Each row has a name. Each piece below is followed by the name of the row it came from, unless a question asks for something else. Each question is about the rows just above it. Places in a row count from 0.

nudo: [138  87 165 124 134 191 119 151  93 100 134 158  99 153 117 132 119 176
 124 159 161 116 137 142 101 117 122 183 129  77 166  89 125 181 176 145]
dif: [111 122 120 103 172 198 161 146 124  71 121 156 101 146 142 112 116 141
 142 109 116 118 198 155 147 139 117 164 122  80 107  90 102 193 137 109]
Zepef: [122 112 139 111 156 196 145 146 112  82 124 156 100 149 133 118 118 155
 135 126 132 120 178 150 130 135 118 169 125  79 129  91 110 189 152 122]
mes: [111 122 120 103 172 198 161 146 124  71 121 156 101 146 123 112 116 141
 142 109 116 118 198 155 147 139 115 181 141  89 120  78 102 184 156 108]
tasol: [111 127 120 100 173 198 154 142 125  78 121 166 102 146 137 119 116 146
 144 108 112 125 205 167 144 139 115 170 125  78  99  93 100 193 144 105]
felot: [101 102 109 107 183 189 171 149 145  80 131 171  94 127 138 142 109 149
 154 157 133 118 179 158 150 110 115 175 139  89 123  75 104 184 147 103]
dib: [133  79 159 125 119 197 159 159 124  87 123 127  99 134 165 100 116 132
 144 160 169  94 112 105 125 141  97 146 122 105 175  73 113 180 155 160]
asked: [101 102 109 107 183 189 171 149 145  80 131 171  94 127 138 142 109 149
 154 157 133 118 179 158 150 110 115 175 139  89 123  75 104 184 147 103] => felot
asked: [122 112 139 111 156 196 145 146 112  82 124 156 100 149 133 118 118 155
 135 126 132 120 178 150 130 135 118 169 125  79 129  91 110 189 152 122] => Zepef
Where do [138  87 165 124 134 191 119 151  93 100 134 158  99 153 117 132 119 176
 124 159 161 116 137 142 101 117 122 183 129  77 166  89 125 181 176 145] appear? => nudo

Fazab: [129 115 105 115 117 144 129 154 153 129 123 102 152 144 110 121 135 105
 125 146  34 137 110 120 130 112 119 126 151 131 109  88 141 123 125 116
 117 123]
Kel: [167 111 105 115  79  85 129 145 132 128 132 151 137 144 110 170 135  96
 156 146 147 137 143 106 124 112 119 127 151 125  83 109 141 123 125 116
  64 142]
Moto: [129 190  97 115 117 138 129  64 128 129 132 136 152 144 130 144 135 105
 118 146 190 151 110 120 124 112 118 126 151 125 117 139 141 123 122 116
 119 142]
Suv: [167 111 105 115  79  85 129 145 132 128 132 151 137 144 110 170 144  96
 156 146 147 136 110 120 124 140 119 126 151 125 109 109 141 136 125 116
 119 142]
Where in the named rows is [143]? => Kel, 22
[121] is at row and place => Fazab, 15

zoguf: [119 120 148 199 119 117]
sumev: [117  70 126  73 142 130]
Fot: [143 158 142 148 102 127]
gikob: [118 121 136 180 131 117]
Row and place of [118] in the named rows: => gikob, 0
Where in the named rows is [120]? => zoguf, 1
[136] is at row and place => gikob, 2
Row and place of [131] in the named rows: => gikob, 4

vumo: [126 126 199  83 172 122]
medo: [132 126 199  83 172 122]
relot: [123 165 194  93 166 130]
maro: [173 164  94  92 160 135]
Basu: [126 126 199  83 172 130]
[92] is at row and place => maro, 3
Which row holds [123 165 194  93 166 130]? => relot
Row and place of [93] in the named rows: => relot, 3
Row and place of [135] in the named rows: => maro, 5
Row and place of [194] in the named rows: => relot, 2
asked: [132 126 199  83 172 122] => medo

vorif: [ 60 145  60 214 194]
fesa: [215 187  68 195  60]
meb: [ 98 228 169  57  61]
Where in the named rows is [145]? => vorif, 1
Row and place of [194] in the named rows: => vorif, 4
[98] is at row and place => meb, 0
Row and place of [61] in the named rows: => meb, 4
Row and place of [214] in the named rows: => vorif, 3
Row and place of [195] in the named rows: => fesa, 3

Lepe: [139 140 129 121 117 122 137 141 129 133 126 133 134 116 134 146 117 123
 140 131 126 127 138 129 118 124 124 132 134 131 122 131]
vinut: [129 129 126 130 130 129 127 127 126 131 133 127 128 126 126 125 131 132
 125 129 126 123 124 126 126 124 130 129 128 129 138 129]
fupuz: [139 140 129 121 117 122 137 141 129 133 126 133 134 116 134 146 117 123
 140 131 126 127 138 129 124 124 124 132 134 131 122 130]
kezef: [171 163 101  90  47 115 185 173 159 171 153 119 149 121 174 213  87  87
 203 137 122 125 161 112  91 111 104 150 163 148 115 139]
Ber: [130 161  95  90 126 112 193 194 147 182 135 103 149 118 173 218  90  87
 218 122 132 123 153 105  89 117 119 143 173 141 115 135]
[89] is at row and place => Ber, 24
[147] is at row and place => Ber, 8
[194] is at row and place => Ber, 7
asked: [139 140 129 121 117 122 137 141 129 133 126 133 134 116 134 146 117 123
 140 131 126 127 138 129 124 124 124 132 134 131 122 130] => fupuz

dasu: [123 124 125 122 128 127 135 131]
tid: [123 123 124 122 128 129 124 126]
Lis: [120 115 112 105 137 129 194 126]
vovuk: [123 100 120 140 209 142 114 108]
fimus: [104 105 104  98 138 119 210 126]
Lor: [123 115 120 122 128 129 146 126]
Where in the named rows is [127]? => dasu, 5
asked: [123 123 124 122 128 129 124 126] => tid
Row and place of [210] in the named rows: => fimus, 6
Row and place of [138] in the named rows: => fimus, 4
[108] is at row and place => vovuk, 7
Row and place of [119] in the named rows: => fimus, 5

Tafe: [169 121 128 128 131 152 101 128 200]
Munon: [102 130  86 126 128  98 127 181 168]
lise: [169 121 128 128 129 101 157 128 128]
[130] is at row and place => Munon, 1
Row and place of [200] in the named rows: => Tafe, 8
[126] is at row and place => Munon, 3
Where in the named rows is [131]? => Tafe, 4
Where in the named rows is [102]? => Munon, 0

mikov: [138 127 119 119 121 136 123 134 120]
nudum: [128 127 124 121 121 139 133 131 118]
danor: [126 139 172 101 118 119 191 144  52]
Pim: [137 124 119 119 118 136 128 130 119]
Where in the named rows is [137]? => Pim, 0
Where in the named rows is [172]? => danor, 2
Where in the named rows is [191]? => danor, 6
[138] is at row and place => mikov, 0
asked: [137 124 119 119 118 136 128 130 119] => Pim
Which row holds [126 139 172 101 118 119 191 144  52]? => danor

